In the rows, zero is written as 128.
Each path below is one point turned by a fixed rotation once a step. After each direction that follows a path, write how fast that rotation turns it, in degrees a step (0 if it stays still).
Each turn is a multiple of 5 degrees from 10 to 175, or 0.
Each row of a path follows its step; steps can be skipped.
Rotation 1:
step 0: [123 132 122 125 134 133 128 132 130 127 122 118 122 132 119 129 135 125
 125 128 121 121 126 120 141 127 122 123 126 128 125 128 125 131 121 129
 127 132 126 120 115 126 119]
step 1: [124 126 130 129 131 140 130 134 125 140 122 125 118 124 121 130 131 129
 129 123 121 118 130 125 141 120 129 129 119 130 133 125 122 122 135 129
 130 123 131 121 129 127 121]
step 2: [135 132 130 126 134 140 122 133 131 132 114 131 122 128 135 129 121 132
 127 124 130 124 126 121 140 120 134 132 126 126 116 122 121 127 131 125
 127 125 125 124 132 131 131]
step 3: [136 129 123 125 125 138 132 128 130 124 122 125 126 133 133 127 128 129
 120 124 130 125 122 120 138 126 132 112 134 132 124 125 117 133 121 131
 130 125 126 118 130 126 129]
step 4: [127 122 121 129 118 128 130 129 133 125 132 122 122 124 131 130 130 134
 117 127 127 122 127 126 142 121 129 122 129 133 128 123 124 116 132 129
 138 127 135 121 134 125 128]
step 5: [123 134 122 118 129 128 124 124 136 126 123 127 124 124 141 120 129 133
 125 127 123 124 134 127 138 123 141 131 130 137 119 128 131 122 132 128
 136 127 135 131 128 124 127]
step 6: [131 133 129 125 126 132 130 127 129 122 122 129 125 131 133 125 125 134
 120 127 131 128 135 130 123 120 146 123 128 140 127 139 125 130 123 133
 128 119 134 122 125 123 123]
step 7: [128 134 128 131 126 123 125 125 134 122 131 130 120 132 131 136 120 134
 122 138 136 130 128 131 132 119 137 121 124 131 135 132 130 121 127 122
 128 124 128 118 131 115 132]
step 8: [124 135 121 129 133 121 128 125 143 128 129 120 120 127 128 125 132 131
 130 145 132 129 135 126 133 130 138 123 131 125 124 128 133 129 132 124
 132 126 126 123 123 120 129]
step 9: [125 130 122 132 136 135 123 134 128 132 128 120 123 124 121 128 131 131
 130 135 129 127 136 132 128 124 139 124 134 128 133 134 136 127 122 136
 135 122 133 122 113 128 124]
step 10: [128 133 130 136 133 129 126 130 128 141 119 130 126 126 126 136 128 131
 132 130 136 124 134 132 137 116 131 132 125 128 135 134 131 121 114 124
 130 127 125 127 121 123 132]
Speeds:
[127 129 128 129 131 130 128 130 127 126 128 126 127 124 128 125 129 128
 130 127 127 127 129 127 127 127 128 127 127 126 128 130 129 129 132 127
 130 126 132 132 129 128 129] : 95
Rotation 2:
step 0: [127 140 125 134 123 124 126 124 126 131 123 128 126 129 127 129 132 125
 128 126 127 112 128 141 132 126 128 123 123 129 142 129 126 122 124 131
 129 127 130 121 127 134 135]
step 1: [128 131 134 134 117 130 132 134 124 142 127 123 124 130 134 136 129 128
 120 129 127 127 128 131 127 117 131 116 125 133 122 126 129 122 124 128
 118 130 129 123 121 125 124]
step 2: [122 131 125 136 128 127 132 123 133 141 126 115 125 125 132 126 126 120
 121 126 130 133 120 135 126 134 132 127 128 121 122 131 132 128 120 127
 126 122 120 132 136 131 130]
step 3: [129 129 125 131 120 123 124 129 134 131 111 122 127 135 118 130 130 125
 129 128 137 137 128 135 136 132 126 126 136 134 130 132 126 118 125 128
 128 128 131 125 132 130 126]
step 4: [127 130 124 133 120 122 135 125 135 127 123 130 128 131 121 124 131 127
 123 134 131 117 140 130 125 126 129 123 133 138 129 126 132 134 116 134
 118 127 119 126 127 129 129]
step 5: [132 121 134 128 124 123 123 132 127 140 127 133 124 127 129 127 129 124
 123 134 131 118 123 135 120 131 142 123 129 126 129 132 124 124 120 130
 127 127 125 131 130 125 116]
step 6: [118 129 125 136 133 128 127 128 121 137 120 127 131 130 118 134 130 127
 129 129 136 132 131 131 126 126 139 122 121 118 127 123 124 127 123 132
 134 124 120 119 131 129 132]
step 7: [133 132 111 136 116 128 124 123 132 133 128 124 124 127 129 134 138 121
 129 133 137 128 128 126 127 130 128 126 119 135 130 123 127 123 120 128
 131 130 135 124 128 128 128]
step 8: [132 138 121 138 126 128 130 131 133 134 127 123 126 134 128 126 119 124
 127 132 120 116 132 135 133 125 133 120 129 123 127 136 126 124 117 130
 123 139 129 124 127 128 129]
step 9: [119 128 131 125 116 123 123 133 129 140 123 120 131 124 129 126 127 130
 134 127 121 135 127 136 121 130 132 124 124 129 126 127 128 121 120 133
 115 128 125 125 126 131 128]
step 10: [124 137 127 131 123 117 129 126 123 128 116 122 118 132 126 128 132 121
 119 126 134 127 128 136 127 130 132 130 122 127 126 122 129 122 129 125
 124 128 118 132 141 129 131]
Speeds:
[128 126 130 129 130 129 130 128 130 130 126 130 130 126 125 127 129 127
 125 128 131 128 127 129 128 128 127 128 132 131 127 129 130 128 129 127
 128 125 128 131 127 128 128] : 40
[126 128 128 126 128 125 129 129 128 124 128 129 128 128 125 126 128 130
 129 130 126 127 129 131 126 128 129 132 129 130 127 128 127 126 128 127
 125 128 127 129 130 129 125] : 65
Rotation 3:
step 0: [123 137 127 117 129 127 126 126 134 130 121 129 122 122 124 123 130 135
 128 136 126 137 132 123 115 133 124 125 124 120 127 129 131 139 125 131
 125 129 127 125 128 133 119]
step 1: [129 120 137 129 126 123 125 121 137 123 127 130 124 127 124 131 133 131
 129 133 120 133 132 121 124 125 125 134 122 127 127 131 137 132 122 127
 119 135 124 121 117 134 134]
step 2: [120 126 122 120 124 133 128 122 136 128 126 126 130 124 130 130 132 127
 129 130 130 132 140 115 123 122 128 135 123 124 139 130 132 129 133 125
 130 134 125 119 124 125 120]
step 3: [129 123 133 126 122 131 123 129 134 127 125 127 133 132 134 132 120 127
 128 125 124 135 127 126 113 123 117 133 127 122 139 131 136 129 129 124
 123 130 131 129 128 140 131]
step 4: [123 131 129 134 121 129 133 121 134 125 117 129 124 124 131 146 126 124
 128 124 130 125 128 119 128 127 129 124 127 127 140 126 138 131 131 126
 134 131 127 125 127 133 132]
step 5: [128 124 127 122 130 128 128 119 135 124 131 127 132 120 133 141 124 126
 127 127 135 130 129 133 123 122 123 130 128 126 140 132 131 126 129 130
 127 113 138 129 128 126 134]
step 6: [124 131 124 122 127 133 129 126 126 126 120 131 126 114 124 135 120 128
 131 126 125 125 118 121 116 129 125 115 129 131 131 131 130 133 133 127
 123 126 137 131 130 126 133]
step 7: [128 134 129 127 136 121 124 113 129 128 127 125 121 129 128 135 127 122
 131 133 127 130 128 130 121 132 127 117 129 131 132 135 133 129 120 135
 122 122 128 123 121 123 136]
step 8: [135 126 118 119 128 126 127 116 125 134 129 134 128 116 124 129 126 133
 125 128 130 127 128 117 125 126 129 122 127 124 131 133 122 127 126 128
 118 131 134 122 117 124 127]
step 9: [128 128 122 122 130 129 121 122 131 122 124 123 130 134 135 122 128 135
 129 129 130 139 122 126 116 136 123 119 128 127 130 131 127 136 126 128
 122 130 125 118 119 131 126]
step 10: [132 133 128 131 123 128 130 112 133 133 127 130 120 125 129 132 125 136
 120 128 129 135 131 120 124 129 131 130 125 131 128 132 129 132 122 130
 123 137 120 127 122 141 125]
Speeds:
[128 128 130 128 124 129 127 129 128 125 127 129 129 130 130 129 126 128
 129 130 130 124 132 129 129 128 127 128 125 129 129 131 127 127 130 128
 128 130 128 130 128 129 127] : 40
Rotation 4:
step 0: [120 124 120 128 131 118 139 133 120 125 119 126 132 129 127 128 133 132
 128 133 129 128 135 132 140 130 118 135 128 129 130 134 131 125 134 128
 129 133 129 130 132 128 124]
step 1: [133 132 128 125 124 123 129 118 132 121 121 131 132 125 122 123 122 129
 125 125 139 134 136 129 128 127 126 131 125 141 125 137 128 130 136 130
 126 130 133 122 127 126 135]
step 2: [129 122 135 128 131 131 125 126 128 138 120 130 126 128 125 121 122 125
 123 130 134 133 124 126 124 131 134 135 137 127 135 127 119 119 137 131
 124 120 130 125 133 128 130]
step 3: [133 121 135 130 128 127 133 131 127 131 130 129 123 133 131 128 132 140
 127 131 127 131 128 122 121 133 131 140 126 129 121 126 134 125 123 131
 118 123 124 139 136 131 133]
step 4: [126 128 127 133 128 125 133 130 139 130 127 129 126 131 134 127 132 130
 125 130 129 122 122 136 126 126 129 126 110 129 128 125 123 128 130 130
 128 131 133 142 119 133 135]
step 5: [126 133 123 128 131 128 117 124 132 119 130 136 126 134 130 129 125 127
 120 134 116 126 121 125 132 125 132 128 130 132 132 134 116 125 123 118
 127 133 127 130 125 129 133]
step 6: [124 126 125 126 129 132 133 128 126 121 124 122 131 126 137 125 130 121
 124 123 117 131 128 123 128 134 122 130 140 122 124 132 118 131 120 137
 128 129 130 129 129 129 132]
step 7: [137 133 127 120 124 128 129 138 133 133 132 120 124 124 136 128 128 129
 130 119 133 132 127 131 126 139 120 127 124 129 129 136 125 127 124 127
 125 139 123 118 128 132 130]
step 8: [121 125 120 126 137 125 126 133 131 131 135 127 126 122 128 135 123 122
 123 128 133 130 123 127 126 130 118 134 126 138 134 121 129 129 136 126
 122 122 123 121 121 130 121]
step 9: [127 124 129 131 133 124 134 120 127 126 126 131 124 132 133 127 129 138
 132 130 130 123 128 131 127 123 121 142 141 135 132 132 133 132 129 128
 131 129 125 129 122 119 120]
step 10: [128 123 131 120 127 127 139 123 134 122 124 122 127 135 130 120 129 123
 129 126 139 120 132 134 129 126 137 127 132 128 122 136 132 132 132 121
 121 123 132 128 124 131 131]
Speeds:
[130 127 128 129 130 129 129 127 126 128 127 128 129 126 128 128 128 129
 130 130 125 128 128 125 127 130 131 130 131 127 128 126 124 131 130 126
 127 129 126 129 127 125 126] : 110
[128 126 128 127 127 126 128 124 127 127 129 128 128 128 126 128 130 128
 127 129 127 126 128 128 132 128 128 125 131 131 129 131 127 128 128 128
 129 128 132 129 125 128 129] : 80
Rotation 5:
step 0: [121 133 131 117 127 128 128 122 128 134 128 130 123 123 131 132 137 128
 128 130 126 120 132 128 121 125 127 134 127 134 129 133 125 136 133 116
 136 128 130 131 139 117 135]
step 1: [129 120 122 135 126 128 132 129 128 128 129 133 120 122 128 118 134 134
 134 131 127 134 129 130 129 120 129 122 135 126 143 127 127 126 134 121
 127 113 123 129 130 120 129]
step 2: [130 126 129 131 129 126 133 128 132 128 137 118 126 116 125 140 129 128
 125 137 135 139 125 121 130 133 120 126 123 131 136 135 128 128 128 133
 125 131 123 123 132 120 132]
step 3: [122 133 128 124 130 138 142 124 126 123 128 127 134 125 132 118 131 129
 114 134 130 134 128 130 126 121 126 131 128 132 129 135 113 133 124 129
 129 127 128 127 125 133 131]
step 4: [125 124 133 120 139 127 131 118 131 128 135 132 134 130 124 125 129 121
 124 122 123 125 134 132 137 136 130 116 130 130 136 131 125 128 131 123
 135 127 127 127 125 118 130]
step 5: [129 125 121 127 126 118 129 133 131 134 123 119 127 128 128 128 123 130
 122 118 129 132 135 129 123 123 126 133 133 140 139 128 125 135 132 125
 136 131 122 135 127 121 133]
step 6: [127 124 125 127 123 128 125 130 126 130 136 132 133 119 138 121 126 133
 126 128 132 136 125 131 123 133 122 123 126 128 127 126 129 135 118 116
 119 120 126 132 132 120 138]
step 7: [125 121 132 121 128 129 129 125 122 134 123 123 127 120 127 123 133 121
 126 137 138 133 126 128 138 124 119 125 127 133 131 132 130 115 128 127
 135 126 133 135 136 128 135]
step 8: [127 127 132 119 131 131 135 127 125 129 122 130 131 122 119 127 135 134
 123 127 125 120 120 125 122 128 124 129 119 137 135 135 124 135 143 125
 123 121 126 126 131 125 130]
step 9: [126 125 130 128 132 132 126 126 134 134 134 124 120 124 135 126 139 133
 127 132 129 125 129 135 126 128 133 124 128 121 147 134 122 132 127 125
 130 130 123 136 121 122 127]
step 10: [124 130 122 134 127 124 130 120 130 133 128 125 127 128 127 134 121 128
 121 135 128 139 131 138 132 122 120 124 125 130 134 129 126 125 133 126
 126 126 117 117 124 120 137]
Speeds:
[129 126 126 128 127 128 127 128 127 130 129 126 127 125 128 130 124 129
 130 128 126 132 125 129 125 128 130 128 129 125 128 128 127 127 127 126
 130 128 126 126 128 130 129] : 85
Rotation 6:
step 0: [124 127 125 127 124 137 124 135 118 127 124 144 128 127 130 129 130 128
 139 130 124 131 128 126 131 119 122 120 120 126 129 134 119 126 131 141
 135 132 126 129 123 127 126]
step 1: [126 127 123 130 118 130 127 125 125 133 129 132 128 124 131 131 130 137
 138 136 128 137 124 119 135 131 130 133 114 133 117 132 123 136 137 131
 125 125 121 135 135 129 125]
step 2: [129 138 129 122 125 140 129 127 125 126 122 124 132 127 127 128 125 123
 132 137 129 127 124 124 134 140 115 129 113 132 131 126 121 126 132 132
 122 128 130 131 130 128 139]
step 3: [122 121 128 129 115 130 126 124 124 125 127 133 130 133 122 117 125 115
 135 134 137 131 124 123 130 121 116 127 125 132 124 132 118 129 128 135
 134 132 133 131 127 133 130]
step 4: [116 127 132 127 125 131 132 119 116 128 130 134 125 124 130 131 124 130
 135 126 124 130 124 137 137 125 122 130 119 135 123 138 119 138 131 139
 125 127 128 124 132 125 121]
step 5: [134 128 121 120 121 133 123 122 124 120 132 130 132 121 129 125 126 124
 134 127 123 133 128 117 128 142 127 125 117 135 126 123 124 135 134 138
 122 129 129 121 132 130 125]
step 6: [124 131 122 127 125 130 133 121 131 132 125 123 132 119 117 121 122 114
 129 137 138 131 125 125 137 130 123 135 119 135 125 126 130 129 126 140
 129 124 130 126 122 131 129]
step 7: [123 124 128 120 128 133 131 117 119 129 121 128 124 130 121 125 121 129
 130 128 129 128 125 131 132 121 122 125 126 136 137 131 121 124 133 141
 128 126 139 125 128 142 120]
step 8: [130 114 126 119 126 129 132 129 129 123 130 129 126 123 129 122 128 130
 136 120 129 142 131 130 131 136 129 131 123 131 127 138 125 133 133 148
 126 130 129 128 127 127 119]
step 9: [129 134 120 118 127 133 128 126 128 125 115 129 140 115 127 127 124 131
 131 134 124 131 134 125 131 123 129 132 118 131 126 123 132 130 134 143
 126 125 123 126 119 125 125]
step 10: [135 127 119 120 124 131 127 121 130 132 120 125 119 127 116 121 130 130
 128 138 134 130 127 121 138 124 130 130 118 133 138 131 123 129 130 134
 130 129 128 137 128 137 125]
Speeds:
[128 129 129 127 125 128 127 129 128 126 128 129 128 129 128 126 130 129
 128 131 128 125 128 129 127 126 127 129 126 126 126 131 127 129 129 126
 125 131 126 131 130 128 131] : 35
